The rows below come in pairs that one turn or mirror swaps. Which row does each named row swap with?
The rows were stretched afterwards, more along some directions than others.
sol: [  1 -18   5 -23 -20  22  10 -13  15 -23 -10  12   3   8  -1  -8 -23 -19]
masik: [  3  18  16  12   6  10 -16 -39  12 -19 -18   5  11  -5 -32  -4   1  26]
Big: [  0  30  24  20  -4  47 -16  -3  20  13 -21  12  11 -25  14  -6   3  13]
notoz: [  4 -15  -5   1 -13  18 -32 -21 -13  -2  31 -18  36   8 -26  -5 -11   1]
vomiv: [ -8  28  11  41  -4  22 -43   0   8  36  -3  33   8 -21  23 -22  32   8]
Lov: [  1 -17   8 -20  -9  18   1  -5   5 -37  -4  17  -9  -3  -5 -18 -25 -14]
laf: [-13  -4 -10   8 -37   4   2   7 -12 -23  -5 -33  61 -11  27  12  -1  36]
lud: [  2  19  20  16   3  15 -21 -40  14  -9 -20   3  13  -5 -28  -3   5  24]
Bol: [  5  -3   7 -21  -4  14  19  10  -4 -36  -4  21 -14   2   6 -10 -17  -7]
tik: [ 13  43  -3 -10  21  12  39  16  -9  22  -6   8 -26  20  12  -1  21  14]
Nuba: [-22  27  -3  -2   8  15  16   9   5  39 -25   2 -19  16  18  -3  18   2]
giti: [  1   1 -35  19  -7   2 -15   3  -5 -29  22 -30  32 -12  22 -20  24   8]
kel: [ 18 -23 -32  46 -18  -6 -40  27  -2  11  -2 -14  58   8  41  -6  30  57]
nonu: [ 36  30 -18  36  35  45 -24  11  12 -18  15  25   0 -23  24 -26  27   7]
kep: [ 28  30 -24  22  36  57 -15   3   7   3   2  27 -23  -5   5 -33  24   6]
nila: [-22  11  24   6   2  28 -16   1   9  40  10  24 -22  -7   5  -4   6  21]
Miza: [  5  30  20  17  17  17 -22 -22  -1 -14 -15   7   9  -6 -32 -25  15  21]
gufi: [-28  18   9  -1  10  13 -18   6 -18 -11  59  14  -1 -26 -10 -55   7 -47]
kem: [  0  39  10  22   3  49  -6   8  13   9 -26   5  23 -29  15 -13   9  18]
rero: [  0 -17 -24  35  34   7 -11  30 -16 -30 -11 -20  31 -26  31 -18   6  64]
nud: [-22  28  14   1  17  23 -22   8 -20 -12  38  15  -2 -19 -20 -64  15 -24]
gop: [ 23  30 -17   2   7   2  42  20 -15   3  17   6   8  12  27  -1  18  18]
vazip: [ 17  -1 -12  40  -7   4 -36   7  22 -33  36   6  46 -31  37 -20  19  -7]
varo: [ -2  17   4   2  -9   9   3 -24   7  36   5   1  -3  -6  15  14   3 -34]
niz: [ 33  33 -28  28  39  58 -11   7   7   2  -2  22  -7  -8  17 -31  29   5]
zozeg: [-40   1  -6  10  12   1   1  -5   8 -35 -10 -18   2 -37   5  -2 -21  20]
nok: [-39   9  -8  12  13   1   2 -13  -2 -47   2 -20   5 -40   0  -1 -23  11]
fitob: [-40  12  11  16 -27 -14 -23 -12  -2  15   0   9  28  -5  11  -9  13 -18]
Tipu: [ 29   8   7  47  21  32 -49  19   1  15  18  30 -10 -34  23 -37  31  37]
Bupur: [-28  13  -6  -1   7   9   1   2  -8  13  51  22   2 -20  15 -39   8 -55]
dalil: [-26   7   2  -4   2  17  -2 -11  13  39 -30   0 -21  20   2   8   6  -2]
moko: [ 21  25 -19  -1   1  -5  40  -3 -13 -15  16  12   3   7  17  12   2  15]
lir: [-42  10  15  11  15   7  -7  -2  19 -31 -18 -14   4 -40  -4  -8 -11  24]
sar: [ 34 -22  11  17  12  23 -26  30   5 -15  12  14  14 -10  29 -42   4  10]
Vefu: [  1  -4  -1   2 -40  10  -3  10 -12 -27  -5 -39  52  -9  22   8  -3  34]
lesak: [ -2  43  16   2  25  18 -12  -3 -14 -14  12  12   7  -7 -34 -50  22  -5]
sike: [  5  29  17  13  10  17 -16 -18  -1 -20 -13  -4  14  -5 -37 -30  11  20]
bigad: [ 26 -14 -20  25  22  32 -14  -6  12 -17 -24   5 -10  -7  19  25  10  73]
Poko: [-27 -14  10  -1  -3  14 -32 -30   5  17 -13  -9 -15  15 -19   4 -11   2]
feru: [ 22  24 -22   0  -2  -2  38   2 -18 -13  22   9  12   9  19   9   5  13]
biso: [ 19 -14 -28  18   1  16 -14   3   9 -26  -3 -23  28  -6  30   7  23  47]
petem: [ -7 -10  -7  27 -26   8 -32  14  -1  27  11  -6  32   1  30   1  23  50]
Rofe: [ 24  40 -22  -2  11   5  51  19 -21  -6   7   7  -1  12  17  -7  15  14]
fabun: [ 13  -4 -32  19  -4  11 -18   6  -8 -32  24 -36  39 -10  24 -18  23  19]

Swapped with nud: Nuba
Swapped with kep: giti
Swapped with Bupur: Poko
Swapped with Vefu: kem

